500 stands for zero in the data rows.
Here are some points, one per row:
tensor([580, 617, 603, 697, 413, 603, 473, 549, 525, 502, 515, 671, 522, 404, 450, 407, 404, 670,
        437, 449, 711, 492, 604, 613, 503, 290, 244, 365, 543, 508, 580, 449])
tensor([427, 393, 395, 493, 387, 719, 309, 483, 695, 406, 511, 453, 559, 401, 463, 548, 593, 398,
        562, 377, 482, 510, 509, 500, 551, 480, 465, 457, 612, 494, 589, 624])
tensor([453, 421, 464, 567, 610, 671, 443, 532, 694, 434, 691, 535, 455, 429, 413, 437, 499, 614,
        454, 355, 474, 427, 481, 440, 592, 508, 567, 491, 434, 688, 560, 489])
tensor([710, 561, 471, 466, 715, 421, 643, 491, 433, 514, 574, 594, 562, 690, 686, 327, 302, 285,
        537, 664, 435, 495, 382, 435, 438, 635, 557, 686, 607, 411, 533, 542])
tensor([591, 305, 388, 608, 512, 287, 448, 332, 433, 493, 331, 495, 641, 511, 566, 311, 434, 497,
        202, 604, 478, 333, 233, 194, 395, 393, 299, 549, 509, 377, 421, 535])
tensor([416, 597, 455, 568, 453, 249, 541, 373, 690, 374, 473, 481, 569, 474, 545, 540, 420, 464,
        425, 394, 506, 622, 459, 540, 587, 582, 693, 794, 424, 630, 538, 516])
tensor([351, 322, 484, 376, 429, 531, 799, 666, 587, 454, 405, 656, 404, 335, 344, 391, 360, 318,
        666, 470, 554, 379, 559, 418, 484, 616, 599, 257, 532, 433, 472, 319])
tensor([250, 309, 426, 630, 365, 372, 568, 445, 312, 485, 253, 582, 466, 416, 452, 543, 689, 616,
        594, 495, 663, 328, 466, 397, 524, 536, 595, 531, 340, 491, 393,  91])
tensor([622, 689, 455, 548, 689, 561, 475, 478, 293, 627, 298, 483, 443, 598, 517, 265, 412, 621,
        419, 383, 342, 422, 439, 428, 267, 533, 282, 587, 649, 349, 457, 429])
tensor([478, 675, 550, 608, 679, 549, 357, 451, 509, 679, 471, 475, 435, 481, 446, 453, 667, 323,
        378, 470, 577, 550, 574, 600, 650, 342, 461, 327, 393, 465, 469, 448])
tensor([519, 323, 329, 295, 587, 711, 521, 693, 605, 501, 425, 448, 601, 309, 417, 412, 640, 441,
        707, 339, 853, 548, 340, 397, 270, 689, 546, 494, 376, 528, 383, 456])
tensor([496, 665, 471, 632, 503, 353, 380, 373, 413, 465, 513, 647, 513, 380, 421, 517, 551, 615,
        466, 510, 427, 540, 638, 616, 617, 397, 655, 472, 510, 451, 442, 495])
tensor([411, 724, 658, 587, 620, 441, 502, 433, 404, 325, 571, 418, 542, 371, 429, 766, 514, 478,
        666, 549, 516, 210, 679, 409, 443, 327, 261, 385, 191, 500, 240, 614])
tensor([570, 555, 409, 642, 447, 501, 593, 582, 411, 565, 532, 300, 558, 520, 531, 597, 684, 776,
        482, 393, 515, 669, 271, 416, 533, 346, 382, 491, 603, 290, 385, 420])
tensor([658, 306, 237, 530, 549, 528, 502, 532, 341, 560, 483, 526, 741, 439, 649, 394, 366, 403,
        354, 152, 332, 478, 469, 443, 361, 574, 397, 777, 577, 417, 451, 534])
tensor([677, 602, 697, 639, 542, 467, 416, 386, 502, 678, 473, 485, 491, 416, 442, 460, 509, 754,
        598, 426, 532, 598, 569, 555, 633, 372, 537, 491, 389, 549, 504, 560])
tensor([305, 644, 583, 605, 255, 415, 399, 374, 520, 474, 357, 361, 491, 600, 564, 608, 523, 588,
        516, 626, 518, 413, 507, 437, 611, 509, 626, 635, 450, 426, 334, 129])
tensor([453, 511, 510, 391, 636, 375, 600, 528, 441, 629, 545, 500, 464, 745, 609, 340, 355, 420,
        619, 411, 270, 345, 548, 412, 407, 608, 524, 690, 722, 314, 538, 556])
tensor([454, 597, 675, 599, 485, 411, 469, 458, 647, 669, 353, 513, 507, 451, 378, 403, 604, 599,
        493, 611, 218, 545, 677, 707, 628, 424, 540, 550, 393, 482, 393, 546])
tensor([569, 616, 599, 431, 412, 399, 450, 443, 281, 152, 339, 232, 428, 594, 554, 368, 379, 598,
        578, 463, 257, 459, 487, 468, 541, 287, 327, 449, 385, 573, 433, 544])
tensor([221, 732, 498, 518, 525, 245, 315, 227, 444, 467, 390, 528, 539, 337, 439, 455, 375, 695,
        641, 588, 467, 579, 527, 561, 580, 528, 528, 482, 484, 425, 456, 350])
tensor([595, 414, 552, 305, 251, 588, 450, 473, 628, 592, 602, 611, 481, 462, 486, 563, 663, 478,
        401, 280, 412, 555, 562, 546, 608, 509, 615, 581, 380, 499, 420, 647])
tensor([559, 401, 349, 555, 551, 477, 473, 481, 468, 657, 242, 433, 687, 542, 692, 295, 288, 567,
        128, 650, 466, 358, 446, 307, 388, 497, 399, 434, 481, 346, 329, 532])
tensor([497, 389, 407, 603, 839, 524, 520, 534, 439, 509, 422, 595, 482, 739, 652, 348, 303, 428,
        553, 633, 652, 359, 413, 333, 497, 594, 592, 634, 767, 323, 632, 679])
tensor([599, 466, 539, 585, 267, 686, 623, 699, 513, 123, 592, 470, 336, 737, 544, 534, 490, 439,
        582, 591, 267, 615, 454, 519, 292, 685, 482, 393, 565, 522, 650, 455])
tensor([186, 613, 540, 362, 262, 609, 581, 618, 217, 431, 385, 632, 503, 510, 502, 691, 501, 443,
        652, 679, 712, 425, 534, 482, 659, 628, 792, 731, 504, 562, 582, 340])
tensor([423, 396, 339, 440, 412, 504, 654, 569, 443, 453, 731, 116, 515, 524, 480, 520, 419, 471,
        491, 429, 504, 673, 537, 692, 432, 556, 548, 469, 576, 371, 480, 551])
tensor([424, 548, 561, 410, 477, 623, 422, 531, 641, 631, 582, 488, 501, 483, 424, 607, 474, 384,
        303, 240, 587, 513, 385, 452, 466, 557, 438, 556, 330, 698, 550, 487])
tensor([362, 476, 641, 466, 637, 548, 426, 536, 492, 585, 647, 629, 300, 540, 399, 509, 361, 317,
        461, 664, 497, 566, 628, 598, 506, 397, 488, 463, 553, 699, 742, 436])
tensor([487, 365, 547, 375, 767, 542, 670, 618, 350, 376, 634, 377, 441, 553, 488, 799, 553, 605,
        374, 557, 540, 807, 443, 673, 475, 563, 491, 529, 613, 372, 474, 452])
tensor([566, 485, 459, 652, 583, 402, 457, 390, 601, 644, 371, 414, 344, 498, 403, 592, 607, 492,
        498, 557, 573, 507, 630, 573, 603, 334, 387, 368, 527, 627, 566, 544])
tensor([541, 511, 547, 638, 334, 455, 302, 360, 616, 830, 465, 479, 405, 484, 432, 503, 449, 571,
        563, 553, 457, 430, 594, 510, 588, 367, 473, 250, 417, 560, 523, 577])
tensor([567, 501, 478, 397, 457, 494, 679, 613, 437, 415, 617, 500, 333, 691, 535, 520, 640, 563,
        534, 531, 446, 775, 394, 621, 337, 636, 461, 461, 566, 411, 483, 552])
tensor([669, 389, 321, 351, 464, 590, 382, 483, 651, 453, 644, 608, 551, 309, 375, 663, 589, 422,
        466, 541, 412, 473, 564, 547, 633, 464, 577, 591, 466, 546, 531, 544])
tensor([521, 614, 733, 593, 445, 450, 518, 456, 509, 538, 579, 547, 393, 484, 458, 512, 553, 268,
        578, 607, 546, 591, 633, 667, 554, 533, 589, 463, 580, 682, 677, 702])
tensor([555, 479, 481, 210, 582, 397, 470, 398, 448, 251, 455, 455, 830, 601, 774, 484, 606, 501,
        418, 607, 459, 423, 502, 421, 329, 470, 294, 615, 586, 635, 692, 573])
These points spread out most along one direction. Take the direction at right angles to it along which they spread out most. Then take the direction at right angles to both along which they spread out most. Go by this last direction. For each point below, how far along it does it lie, from 0 to 99? 50 is the average, and the first point above lies past it. One standard deviation of the points above along it is 16.
tensor([442, 301, 347, 315, 522, 711, 642, 721, 640, 356, 398, 660, 717, 620, 743, 573, 612, 515,
        726, 312, 256, 665, 257, 478, 393, 561, 483, 294, 432, 544, 474, 439]) 45
tensor([533, 529, 506, 373, 509, 690, 491, 636, 763, 492, 539, 356, 544, 385, 511, 598, 630, 518,
        298, 395, 438, 426, 665, 568, 529, 491, 562, 595, 525, 588, 600, 593]) 66
tensor([437, 585, 560, 427, 368, 548, 457, 489, 577, 594, 672, 691, 222, 529, 367, 543, 434, 380,
        500, 631, 593, 511, 522, 570, 487, 447, 502, 496, 528, 626, 591, 599]) 61
tensor([569, 417, 401, 580, 545, 523, 524, 538, 394, 613, 574, 201, 671, 392, 583, 570, 593, 682,
        445, 585, 433, 759, 342, 605, 458, 429, 370, 462, 440, 246, 196, 437]) 52
tensor([648, 539, 678, 691, 468, 480, 334, 398, 445, 589, 388, 460, 500, 376, 387, 580, 582, 556,
        547, 462, 553, 504, 478, 515, 568, 488, 573, 197, 501, 528, 494, 559]) 58
tensor([336, 460, 430, 517, 433, 585, 712, 708, 403, 515, 547, 692, 419, 461, 406, 496, 640, 392,
        769, 647, 637, 338, 526, 386, 490, 719, 644, 428, 245, 640, 370, 331]) 18
tensor([601, 504, 580, 473, 676, 500, 377, 457, 641, 518, 619, 474, 505, 424, 484, 660, 617, 463,
        539, 278, 657, 417, 484, 456, 508, 538, 550, 682, 509, 543, 564, 615]) 61
tensor([506, 519, 660, 429, 315, 495, 477, 515, 591, 488, 692, 722, 391, 649, 503, 438, 374, 315,
        494, 592, 784, 587, 657, 662, 623, 471, 583, 353, 598, 545, 566, 525]) 59
tensor([667, 434, 485, 321, 523, 272, 655, 449, 412, 390, 600, 506, 497, 607, 559, 360, 240, 555,
        386, 751, 493, 281, 431, 335, 458, 594, 520, 492, 690, 586, 740, 684]) 56
